In the rows, 128 means zero.
The rows of A fall into several groups, and each row is roughly a mix of its group's hidden directions.
A, 127 rows:
[[103 141 164  93 118 109 122 112 146 105 169 144 138]
 [116 107 135 140 106 121  82 162 119  95 148 148 108]
 [126 146 140 109 155 133 166 106 132 173 111  96 138]
 [167 143 106 151 118 154 122 170 134 143 113 162 126]
 [104 133 170 132 146 118 132 113 104 157 136  82 107]
 [165 123 172 113 124 123 134 134 117 115 120 179 109]
 [152 113 130 138 143 179 155 109 124 132  98 137  95]
 [130 118 108  85 100 142 121 148 111  98 158 158 144]
 [131 158  92 162 117 105 118 164 153 133 130 140 156]
 [139 122  99  94 101 138 125 153 117 100 146 168 151]
 [111 123 175 100 137 121  94 132 112 121 154 127  91]
 [127 156  89 162 106 126 122 162 146 126 145 116 162]
 [ 88 113 172  98 112 126 102 123 130 111 148 136 104]
 [149 125 116 146 145 136 141 140 108 170  88  89 119]
 [149 129  82 129 106 136 128 140 142 106 108 175 151]
 [137 162  94 157 106 126 121 175 136 138 145 116 150]
 [165 121 158 112 127 144 138 129 133 125 110 182 100]
 [102  96 142 112 145 136 153  75 113 120 104 142 128]
 [116 133 103 129 102 143 128 120 155  78 143 150 164]
 [163 135 112 141 147 115 142 136 110 178 101  97 127]
 [ 88 134 106 160 115 137  98 124 133 108 143  95 158]
 [101 149 153 138 130 104 118 159 129 141 164  83 127]
 [148 123 133 165 141 152 157 162 138 147  88 118 111]
 [161 127 164 110 124 128 142 124 122 119 112 186 109]
 [127 153  88 163 111 135 122 171 134 140 144 110 151]
 [137 126  81 146 113 132 130 122 140  85 139 159 159]
 [124 117 131 137 105 121  96 157 132  80 161 158 131]
 [177 141 138 125 125 126 108 176 148 147 133 138 102]
 [151 123 124 162 142 166 160 138 138 146  88 128 106]
 [121 121  87 152 110 137 126 132 144  85 140 165 153]
 [158 121  82 172 122 127 133 162 125 140 108 134 144]
 [106  85 136 120 148 144 152  80 131 124  99 140 130]
 [144 118 175 100 140 118 135 102 112 116 118 162  96]
 [149 131  85 127 105 122 115 150 144 101 124 165 160]
 [132 115  82 153 135 165 141 151 152 156 111 113 131]
 [176 143 122 144 115 144 121 174 138 138 117 162 120]
 [141 101 137 143 140 120 101 167  92 150 120 112  92]
 [112 153 134 156 136  81 113 116 135 155 130  90 147]
 [109 139 118  97 110  95  97 107 126 105 163 141 154]
 [ 76 135  98 134 122 130 133 107 125 121 147  87 155]
 [133 148 123 127 118 157 169  96 147 127  91 102 152]
 [141 117 145 157 152 158 158 142 133 154  97 113  96]
 [165 122 150 103 132 152 138 130 138 135 112 169  87]
 [ 96 124 143 108 106 145 129 103 150  79 148 154 136]
 [ 96 146  92 167 111 131 120 139 126 122 141 102 166]
 [179 134 129 137 124 143 133 168 145 146 115 163 109]
 [116 136 134 115 117 170 126 110 149  69 140 144 137]
 [ 88 104  96 135 145 138 158  93 136 135 116 102 146]
 [128 138 129 117 124 123 115 122 141  76 174 166 140]
 [130 125 168 112 146 113 122 132 106 171 119 100  93]
 [144 118 132 152 149 140 143  84 131 143  76 131 110]
 [143 142 129 119 153 121 149 107 115 178 101  90 123]
 [164 137 101 145 148 120 148 130 114 173  99 103 134]
 [136 144  92 173 131 113 126 136 176 139 109 136 144]
 [110 132  66 151 130 151 130 142 129 144 134  99 149]
 [110 142 157 133 142  86 116  88 116 147 128  91 135]
 [ 97 118 174  89 139 127 105 118 120 128 150 126  97]
 [115 140 167  99 147 124 136 114 121 169 116  88 112]
 [127 126  95 141 106 133 125 129 147  79 147 162 158]
 [137 145 145 101 152 142 165  92 134 165 110 106 126]
 [146 119  89 100 103 129 128 149 118 113 133 167 165]
 [ 88 114 172 125 124 129 103  90 119  97 131 117 123]
 [120 109 103 122 136 168 175 103 135 141  96 139 119]
 [133 110 157 149 158 148 155 142 129 160 104 106  95]
 [153 131  87 127 109 129 124 113 143 101 105 171 154]
 [148 128 135 129 151 138 146 130 111 177  93  90 112]
 [ 79 125  91 144 126 141 148 101 129 125 129 102 158]
 [181 120 148 117 140 127 142 146 138 141 110 163  95]
 [147 132  81 126 105 122 120 125 138 108 112 172 161]
 [ 90 131  87 141 131 128 120 122 139 139 139  75 150]
 [144 126  91 170 136 132 122 139 179 130 108 146 129]
 [122 112  75 147 141 163 142 138 148 159 114 112 135]
 [134 117 148 152 150 164 156 134 126 156 106 101  92]
 [122 142 105 120 105 104 112 173 146 108 155 150 158]
 [169 122 169 115 124 126 131 136 127 117 117 180 108]
 [160 123  91 160 143 119 129 156 111 167 106 116 129]
 [ 87 125 162 122 122 117 100  93 117  94 144 110 132]
 [176 139 155 119 126 115 101 167 144 140 131 135  99]
 [137 104 121 102 120 180 143 148 119 108 134 161 104]
 [150 155  89 141 140 128 167 109 146 141 119 131 167]
 [136 161 102 159 105 124 118 176 134 131 153 116 148]
 [ 86 118  86 143 136 133 134 109 129 134 127  86 157]
 [135  96 113 163 124 138  99 175 110 121 123 145 103]
 [ 84 133 102 145 121 113 126 118 124 121 141  85 167]
 [ 91 134  89 139 132 128 116 124 136 139 144  73 145]
 [133 132 138  87 112 120 121  91 105  87 127 161 138]
 [154 139 124 125 162 130 153 114 109 170 103  90 125]
 [129 138 140 176 154 110 133 118 149 161  99  98 119]
 [136 120 103 138 121 150 126 189 159 117 146 149 124]
 [119 131 115 144 122 107 118 190 156 139 150 110 147]
 [105 144  86 161 116 130 117 150 131 133 143  95 163]
 [112 147  91 167 106 136 121 159 136 126 144 107 163]
 [ 91 131  86 142 134 126 120 121 139 141 138  76 150]
 [ 95 130 109 165 103 142 114 142 141 109 143 103 168]
 [173 129 168 105 133 107 112 145 114 129 125 158 103]
 [148 126 108 146 131  66 111 144 110 145 151 146 130]
 [171 128 102 142 131 144 153 167 143 157 108 147 121]
 [134 125 115 143 127 158 137 196 147 128 146 138 114]
 [111 136 141 107 124  91 110  68 108 124 125 119 144]
 [113 131 169  88 121 123 137 115  78 125 143 107 126]
 [138 141  82 128 103 122 123 168 139 119 140 156 163]
 [106 120 132 125 107 123 114 126 144  79 163 171 136]
 [108 150 126 113 112 141 153  90 163  99 135 146 158]
 [ 87 129 144 121 121  96 130  94 102  99 143 111 156]
 [127 134 115 125 113 129 120 123 151  80 163 173 148]
 [123 127 117 164 140 140 134 181 160 156 141 108 117]
 [115 107 167  88 134 139 128 101  93 122 146 110 107]
 [142 136 100 148 120 157 172 117 147 132  92 120 158]
 [171 137 111 148 121 154 128 168 137 144 112 166 120]
 [148 118  93 160 145 134 135 130 164 144  97 166 129]
 [130 146  92 173 125 105 114 122 167 134 103 132 147]
 [140 140  83 165 123 120 119 155 161 132 114 156 146]
 [103 138 135  96 113  92  99 123 123 108 172 125 149]
 [170 133 100 149 153 140 159 128 118 159  97 113 132]
 [128 128 170 108 150 126 119 132 110 169 120 104  89]
 [115 135 188 100 144 121 116 123 119 132 149 126  92]
 [170 155 154 126 111 123 102 161 123 125 133 164 109]
 [145 156  97 151 112 139 111 181 141 148 141 112 131]
 [130 144  74 133 108 121 112  84 128 129 128 141 160]
 [123 135 140 112 124  95 121  66 104 128 108 116 148]
 [119 127 175 102 148 123 125 120 111 163 122 103  91]
 [142 137 179 100 124 103 118 114 105 105 139 157 108]
 [159 129 167 108 123 130 141 121 121 116 116 183 104]
 [102 114 146 130 102 119  88 146 127  86 154 150 113]
 [ 90 130 172  95 111 113 120 113 144 110 159 142 126]
 [132 133 139 172 156 115 137 107 139 164  93 104 117]
 [125 121 132 131 128 134 139 126 116 176  81  83 114]]

Here is one row of each group, with its name. Which group are the others in?
[164 128  77 167 139 135 131 147 114 135 105 119 138]
<2>
[107 144  80 163 114 139 124 148 133 133 138 101 162]
<85>
[118 120 175  89 129 140 137 120  91 117 149 105 109]
<30>

[128 138 134 120 144 148 168  99 132 167  91  99 127]
<2>
[104 123 143  94 114 122 112 162 121 111 181 114 130]
<30>
[ 85 103 121 129 127 142 158  83 126 111 110 124 154]
<85>
[112 143 162 129 142  94 126  84 108 148 125  93 130]
<30>
[124 136 126 120 111 155 126 117 150  67 149 152 148]
<2>
[150 177 127 133 106 109 110 168 119 127 162 136 126]
<85>
[155 113 148  92 131 165 133 132 138 137 120 155  84]
<85>
[176 140 116 144 119 146 125 172 136 141 118 165 122]
<85>
[123 129 164 100 132 147 153 161  86 136 153 128 110]
<30>
[122 130 143 114 126  89 111  71 109 124 111 110 148]
<30>
[134 125  75 149 132 161 134 153 150 158 114 111 134]
<85>
